In the data rows, 128 means zero.
Some points:
[ 93  97 153  88 139 172 160 141 130 190  97  90 125 143 153 132 151 160
 171  95 154 161  45 105 118  78 119 104  78 139  93 148]
[ 74 102 151 123 101 147 118  89 136 164 193 107 123 111 148 157 111 137
 140 143 135 127 169 101 177 149 104 147 120 140  52 139]
[140  92 186 105 115  97 157 133 132 165 128 110  90 121 120 126  99 127
 136 121 105  75  75 131 149 144 166 183 123 132 120 138]
[120 124 157 150 123 105  94  97 141 117 152 133  83 112 157 147 160 141
 112 142 172 110 128 190 145 126 151 197  91 135 141 129]
[131 132 158 138 175 167 175 255 183 180 255 255 153 124 149 140 217 150
 132 145 106 170 173 118 138 122 151 178 173 191  90 194]
[ 80 108 103 150 141 131 112 174 106 134 113 103 154 133 151 219 143 145
 113 127 113 111 129 163 134 142 109 228 199 145 199 186]
[148 103 246 172 244 145 108 142 110 208 105 129 190 147 137 114 147 125
 131 139 118 160 211 171 140  91 148 124 127 130 176 166]
[126  79 129 142 100  76 159 191 106 135 135 204 105 128 132 178 133 171
 112 133 140  89 144 137 144 154 140 109 114 248 124 153]
[169 133 133 156 157  88 101 117 147  79 127 143 106 130 119 185 129 148
 126 237  71 131 114 145 159 159 112 192 239 152 104 198]
[128 145 126 125 167 161 227 126 114 118 140 120  99 172 220 255 180  98
 157 174 130 167 146 122 109  78 160 229 180 146 140 168]
[221 124 138 156 124 122 228 138 144 207 115 125 109 138 133 169 122  99
 141 179 115 138 151 124 126 148  90 142 188 108 129 255]
[147 195 144 140 120 133 101  97 183 114 168 157 175 122 255 174 146 157
 215 138 155 132  93 128 144 127 147 226 128  90 175 146]
[137 101 128 108 149 100 171 137  96  95 159 104 102 157 152  78 127 158
 115 197 143 129 151  93 123 136 120 138 145 105 120 108]
[116 119 114 110 150 136 133 143 187 110  91 143 135 116 160 143 171 177
 102 118 182 124 135  92 108 171 149 102 114  81 130 113]
[255 170 189 134 130 255 104 155 206 246 142 122 149 232 144 120 152 125
 146 162 191  70 225 175 123 208 158 166  96 134 141 133]
[136 151 186 225 162 123 131 147 132 137 172 187 247 119 140 153 146  97
 153 134 118 108 148 180 147  90 144  88 140 184 166 154]
[127 126  90  94 103 110 126  84 108 168 138 188 163 181  94 109 155 129
 141 112  65  84 122 104 118 133 134 138 127 108 167 150]
[132 145 103 169  64 120 144 148 128 128  85 160 132 117 146 114 126 120
 106 122  87 151 163 152 111 104 100 130 125 103 131 121]
[ 96  89 138 138 137 155 169 149 165 151 122 145 143 132 163 173 137 115
 102 255 140 229 119 143 192  85 184 160 160  62 186 166]
[154  76 117 108 154 201  85 149 152  95 132 105 131 147 123 144 149 133
 103 105  79 125 103 171 117 111 121 135 125 114 137 143]
[105 110 136 135 161 138 146 120 130 103 169 146 115 104 191 118 112 149
 149  77 138 164 127 124 252 155 153 161 169  91 255 160]
[177  99 155  94 119 140 124 112 120  90 154 184 144 148 147 126 102 117
 133 157 102 123  65 149 140  88 134  81 119 144 107 165]
[132  94 163 121 134 138 137 190 115 125 140 155 122 119 156 136 128 166
 114 159 149 132  81 120 140 115  89 113 140 208 156 142]
[186 136 163 142 118 255 163  88 120 201 127 161 142 140 169 202 158 136
 144 254 126 136 135 121 133 220 105 168 255 149 108 231]
[138 117 128 142 147 129 255 232 167 131 255 156 114 140 140 158 255 136
 136 208 127  92 142 110 129 152 115 166 157 182 159 237]
[133 174 172 108 165 110 118 137 255 126  98 160 127 195 107 108 132 111
 151 190 240 128 181 169 162 145  84 135 108 155 111 125]
[161 110 109 210 164 183 156 151 102 103 112 149 218 143  97 120 106 116
 151 120 148 191 137 120 179  76 188 176  77 144 130 174]
[191 101  78 105 143 101 133 123 118 137 121 133 153  92  58 149 124 141
 150 174 160 180 113 134 107 113 182 174 168 152 142 133]
[133 121 131 118 133 102 255 133 134 116 146  59 152 147 168 132 246 136
 197 162  84 149 123 180 113 126 128 145 196 122 134 222]
[ 87 132 150  99 128 100 103 121 131 173 187  99 107 136 103 104 109 111
  97 131  96 155  99 148 108 125 134 162 165 163 129 109]
[124 125 147 255 167  87 146 126 114 144 144 128 163 143 111 159 110 140
 137 154 137 173 136 101 147 169 230 120  92 110 176 127]
[217 137 255 157 247 145 123 135 102 249 143 144 201 109 112 173 137 161
 116 114 121 163 255 123 153 161 122 138 167 103 146 110]
[146 123 183 198 255 129 170 152 144 122 170 113 255 139 138 126 146 149
 148 143 109 148 139 165 173 109 187 134 132 125 146 189]
[107 109 104 156 116 145 138  99 159 125 162 141 120 118 113 155 131 114
 157 158 104 111 156 118 118 124 115 170 173 132 137 122]
[127 132 136 113 154 122 166 150 169 131 104 130  96  87 130  65 124 122
 133 149 141 144 100 124 134 132  95 110 180  97 139  69]
[119 164 110 112 138 133 218 127 135 133 151 135 169 203 101 196 133 178
 149 208 231 119 160 195 103 198 139 141 196  88 138 235]
[146 186 140  91  89  83  90 114 198 147 118 135 136 115 125 151 165 110
 118  53 255 150 147 189 142 131 132 103 137 128 111 207]
[110 152 139  93 122 148 114 164  95  86 171 174 153 110 130  74 185  78
 155 135 139 116 110 114 121 165 150 175 129 122  80 175]
[112 108 129  88 146 162  81 103 130 142 158 132 207 183 134 137 131 125
  89 153 113 164 145  52 129 150 133  99 133 121 153 142]
[105 138 228 154 209 123 152 161 113 174 151  90 211 142 107 207 112  98
 196 152 131 149 181 138 123 133 162 152 167 108 120  95]
[142  94 140 167  77 116 149 131 118  92 159 106 119 149 167 120  94 149
 133 120 100 204 158 149 131 106  70 154 162 132  78 102]
[144 122 156 152 160  99  96 135  85 108 150 154 115 155 255 244 120 109
 218 201 153 104 116 125 138 129 139 176 195  97 143 162]
[ 88 157 164 250 169 124 147 170 190 116  87 107 234 138 149 131 139 165
 114 138 128 230 163  88 206 193 255 141 106 161 105 137]
[ 80 158 109 138 137 144  94 165 101 120  95 122 124 121 185 175 161  93
 184 181 104 131 152 131 136 155 111 141 116 108 171 110]
[161 139 146 109 127 129 204 183 158  64 168 199  89 144 137 171 130  92
 150 143  94 126 156  82 114 156 153  83 141 118 122 193]
[ 99  96 137 150 112 148 129 108 126 175  99 130 163 144 151  79 181 137
 179 129  93 118 176 118 124 134 116 125 132 118  91 155]
[ 90 102 128 173 140 154 110 146 128 143 131  94 155 106 148 186 145 115
 119 132 154 150  98 114  78 138 142 112 161 122 163 139]
[149 195 110 126 140 139 153 153 241 116 144 106 154 112 136 228 111 142
 220 126 182 132 117 123 161 137 136 255 192 140 160 116]
[173 130  80 155 157 103 117 119  98 184 129 138 128 159 136 138 163 112
 132  82 105 200 182 132 250 132 150 147 132 103 167 151]
[ 88 127 137 123 118 135 180 118 120 154 121 123 151 122 192 173 159 119
 255 242 150 158 134 139 255 141 206 152 254 173 199 185]
[190 103 137 125 142 244 155 140 186 168 131 149 134 255 114 134 143 160
 145 137 208 109 149 255 124 255 109 139 130 123 157  99]
[ 79 205 142 136  78 125 138 122 170 152 147 145 131 146  96 143 115  82
 128 111  94 149 141 136 114 124 153 150 125 103 164 106]
[144 116 138 128  79 149 155 140 106 107 151 127 161 124 125 152 111 148
 165 142 123  96 127 173 132 114 115 116  84 119  97 109]
[159 150 103  93 113 126 130 152  92 144  97  74 183 140 174 152 185  76
  68 147 137 119 199 124 168  99 175 138 196 156  86 122]
[117 140 171 123  93 174 147 192 104  84 166 191 128 115  87 166 190 143
 213 147 146 206 147 143 222  97 163  92 149  99 213 130]
[172 137 121 109 137 145 154 176 123 208 123 127 132 131 255 130  88  94
 255 146 108 245 142 132 205 179 153 228 115 169 255 146]
[150 108 105 125 148 161 101 125  82 128 129 110 125 128  89 142 178 147
 156  93 158 108 107  95 127 207 101 145 141 121 123 117]
[153  75 129 140 160  92 111 106 158 164 172 112 136 113 142 128 136 161
 133 122 107 113 204 131 136 149 184 114 150 105 126 115]
[ 68 130 121 152 146 150 189 144  67 142 121 170  89 159 131 129  85  78
 133  84 135  93 121 145 167 105 122 164 148 112  75 109]
[176  90 136 107 191 147 155 106 165 185 122 168 114 110 136 207 134 133
 139 113  91 152 164 127 142 136 128  76  95 105 107 106]
[111 250 113 132 144 144 122 118 138 125 142 146 131 143 115 101  89 207
 135 110 157 172 114 122 106 110  75 137 151 111 113 181]
[123 173 157 103 124 133 255 131  95 121 214 189 153 118 150 174 239 113
  39 198 148 140 111 135 143 141 112 179 128 115 149 223]
[131  89 119 141 113 113 139 133 136  99 114 151 133 135 255 189 124 174
 217 128 143 143 203 140 125  99 150 223 224 139 201 146]
[162 155 120 128 143 101 102 207 105 155 141  96 126 197 140 118 102  96
 131 153 197 137 132 159 126 203  82 136  97  50 109 143]
[128 120 157 129 122 125 180  98  88 182 126 161 160 132 130 113 126 128
 125 130 156  79 179 130 115 109 164 149 108 153 173 119]
[127 122  51  89 200 132 143 135 118 133 135 198 123 124 107 162 142 104
 148 136 137 153 120 107  92 136 123 143 155 223 143  97]
[153 154 121 161 112 122 155 126 152 104 116  71 158 139 122 178 174 156
 180 119  93 144 108 106 213 145  54 134  92 147 161 114]
[ 89 145 158 144  93 151 170 152 162 155  89 129 100  98 106 157 182 161
 131 192 115 120 118 159  81  98 169 146 192  91 142 196]
[136 144 110 158 105  79 188 255  86 173 228 228 141 130 153 126 255 117
 143 173 163 130 118 150 101 148 106 123 182 181 128 147]
[163 141 145 193 193 129 145 143 124 123 123 108  78 144 116 111 193  80
 115 126 129 131  89 107 161 111 181 159 193 109 120 140]
[183 149 220 117 128 168 132 114  63 113 129  63 115 115 124 140 148 128
 146 118 151 181 232 105  95 156 151 129 108 212 174 147]
[200 134 167 251 252 173 136  81 126 215 143 144 158  97 147  69 152 132
 186 144 152 173 197 127 128 111 192 144 135 127 134 140]
[181 109 162 192  86  72 134  93 122 160 113 165 182 146 176 182 181 141
 160 184 150 195  68 121 170 119 167 212 153 134 175  76]
[159 108 109 146 106 144 157 164 121 122 255 117 134 130 111 134 167 169
 145 186 154 169 141 129 149  71 176 127 145 112 152 117]
There is one direction along which these points spread out most. Take the direction at right angles to it along which they spread out most. Then take the direction at right angles to both along which they spread out most. Go by this last direction. How far along it is each point below, from 0 to 99? The average is 50, and the first point in the table lies past the average. One standard deviation of the points above along it is 16.
[144  97 195 139 161  90 158 119 145 104 128 152 221 108 167  74 106  97
 120 109 129 179 121 116  72 216 174 123 176 132 144 119] 52
[ 98 139 159 171 200 159 166  68 116  81 133 167 139  77 131 114 188  92
 124 157 135 131 197 154 148 148  75 138 121 148 144 130] 45
[131 255 117 127 159 117 153 143 142 127 109 129 101 180 144 105 118 255
 120 132 175  60 118  97 145 105 165  90 158 144 139 119] 49
[118 161  76 111 161 104 123 130 127 132 152 114  98  60 138 137 131 105
 179 178  85 128 132 193 114 159 205  99  63 154 140 174] 58
[152 193 155 164 146 181 138 100 238 136 149 142 103 255 147 123 161 151
 141 104 243 208 132 252 137 193 171 122 157 176 147 123] 28
[172 232 143 120 132 196 124 149 163 171 118 101 111 118 155 135 141 205
  81 181  88 125 150 221 139 166 118 129 102 148 131 104] 35
[170  71  95 148 105 190 158 156 159 113 118 112 121 103 127 107 111 130
 109 165 202 110 165 149 132 142 127 167 119 131 133 189] 41
[141 162  84 164 120 142 127 126 188 175 191  84 148 138 152 139  90  56
 110 138 186  91 101 120 120  90  87  46 157 158 175 128] 49
[210 139 180 127 134 175 149 166 137 106 104 127 144 124 133 108 116  81
  97 112  90  68 144 116 129 135 162 155 144 127 161 109] 47
[218 155 128 180 137 255 165 135  98 195 174 143 169 105 166 158 100 127
 115  83 164 184 142 244 177 250 213  99 172 113 105 102] 31
[121 129 161 177 104 143  79 161 100 106 177 121  75 163 129 137 161 113
 173 141 100 194 119 114 170 146 190 116 124 140 183 185] 63
